Rotation paths and how fast each direction turns (deg/step)
Each turn is a multiple of 5 degrees from 10 to 175, or 0.
Each row of a path follows its step; steps can be skipped.
path 1
step 1: [  3  -6   1   6   0  -5   6  -6  12 -13   2  11   7  -6  18  -6   2  -1
 -10 -13   9   1   9   5   1   6  -1 -11   4  -9 -11 -12  10  -7  13  -3
   1  16   3  17   1  14   5   1 -10   3 -10]
step 5: [  4  10  -7   4   8  -4  -9  -6   6   4  -8  16   0 -10  13   1   8   3
  -8   5   4  -6   5  12 -10  -4 -17  18  -4  -2   1  -8   1   7  22  -1
   9  -1  12   0   2  -9  -4 -13  -4  -7   5]
step 9: [  9 -12  -6  -4   1   6  -4   4   3 -15   3  11  12  -4   0  -5  -8   2
  -7  -8   7   0   0   2   6   5 -16 -12  -7  -5  -6 -12   7  13   0 -13
  -6  19  17  13   1   0 -14  -2  -1   0   4]
step 10: [  5  -4   1   1  -1  -3   1 -10  18  -1  -6  17   7   4  10   5  11  -9
 -12 -15  -2  -7   3   0   1  15 -15  -3 -10 -11  -2   2 -10 -10  13   9
   1   6   0   6 -12   5   0   8  10 -10  -2]
step 11: [  0  -9 -13  -8  -4   3   7 -13  10  -6  -3 -12   3   4  19  -2 -20  -2
  -1  -2  -2  -6  -2   7  -4   2  -7  -2   1 -12   0  22 -13   4   3  -3
   6 -14  -6   4  12   5   4  10   5 -11   7]
step 13: [  5   0 -21   9   2  -3  -5   3  14  -2  -9  -9   7  -1   7   9  12   6
 -16  -3   9  10   4   6   5  -3  -5  -2  -7   1   9 -17  -3   2  11   2
   3  -5  17  -4   5 -19   3  -6   5  -4  -8]
step 14: [ -4  11  -7  -2  11   9   6 -13   8 -11   1  15  -1  -4   6 -14  -7   3
  -4  -6  10   1   1   0  -4   0 -10   3  -4   4   4   2   8  -8   5 -13
   2 -10  16   1   3  -5  -9 -11   3 -27   0]
step 24: [ 13   7  -6  19   4  18  -3  -5   4   2  10  -9  -5   4   7  12   4  19
   2  -5  -3  -8  -2   7 -11 -16  -2   6 -12 -10   9  -8 -14  -6   6   0
   5  -9   6   4   0   2  -1  11  -2   4   1]
step 25: [  2  -5  -7  -3  11   4  -5 -12 -21  -3  -1   3  11  -1  -9   3 -10   1
   1  -5  -7 -11  -5   7  -2  -6  -4  -3  -4   4   5 -16 -14  12   4 -17
   4  -3  17   4   5  -5 -15  -3   3  -9  12]
[ 0 -4 -1  0  2  1 -3  1 -1 -1 -2  3  0  5 -1 -1  5 -5 -4  1  4  2 -3 -2
  1  0  2  0  0  2  2 -2  4  5  5 -3  1  1  2  0  1 -1  3 -1 -4  0  2]  85
[-1  2  7 -2 -2 -3 -4  1 -6 -1 -2  3  3 -1  2  3  2 -4 -6 -3 -1 -2  0  1
  2 -3 -1  1 -2  0 -2 -2 -1  0 -2  1 -3 -3 -1 -3 -1 -1  1 -2  5  0  3]  140
[ 1  1  0 -1 -1  1  3  2  3  1 -4  0 -2  1  1  4 -5 -2 -2 -4  0 -1  3 -3
  1 -1  0  5 -6  2 -2  1  5 -3  3 -1 -1  4 -1 -3 -1  4 -1  0 -2 -4 -1]  85
[-1  0  0 -5 -1  3 -2  1  2 -1  2  4 -2  3  5 -2  3  4  0  3  0 -4  1  1
  2  2 -6  1  1 -3 -1 -4  4 -3 -4  1 -1 -1  1 -2 -2 -2  1  0 -3 -1 -3]  80
[-3  1 -4  1  2  1 -1  2  0  1  1  0 -6  2  1  1  0  1 -5  0  2  4 -1  1
  2 -1  3  0 -3  0  2  1  1 -2 -5 -2 -5 -2  1  4  1  0 -5  1  3  4 -4]  70
[-1 -2  0 -4  2 -6  0  1 -3  2  4  6 -3 -1 -1  1 -6  0  2  1  3  3  1  2
 -3  0 -1  2 -3 -1  1  0  0  6 -2  0  1  2  0  1  1 -1 -1 -2  0 -5 -1]  160
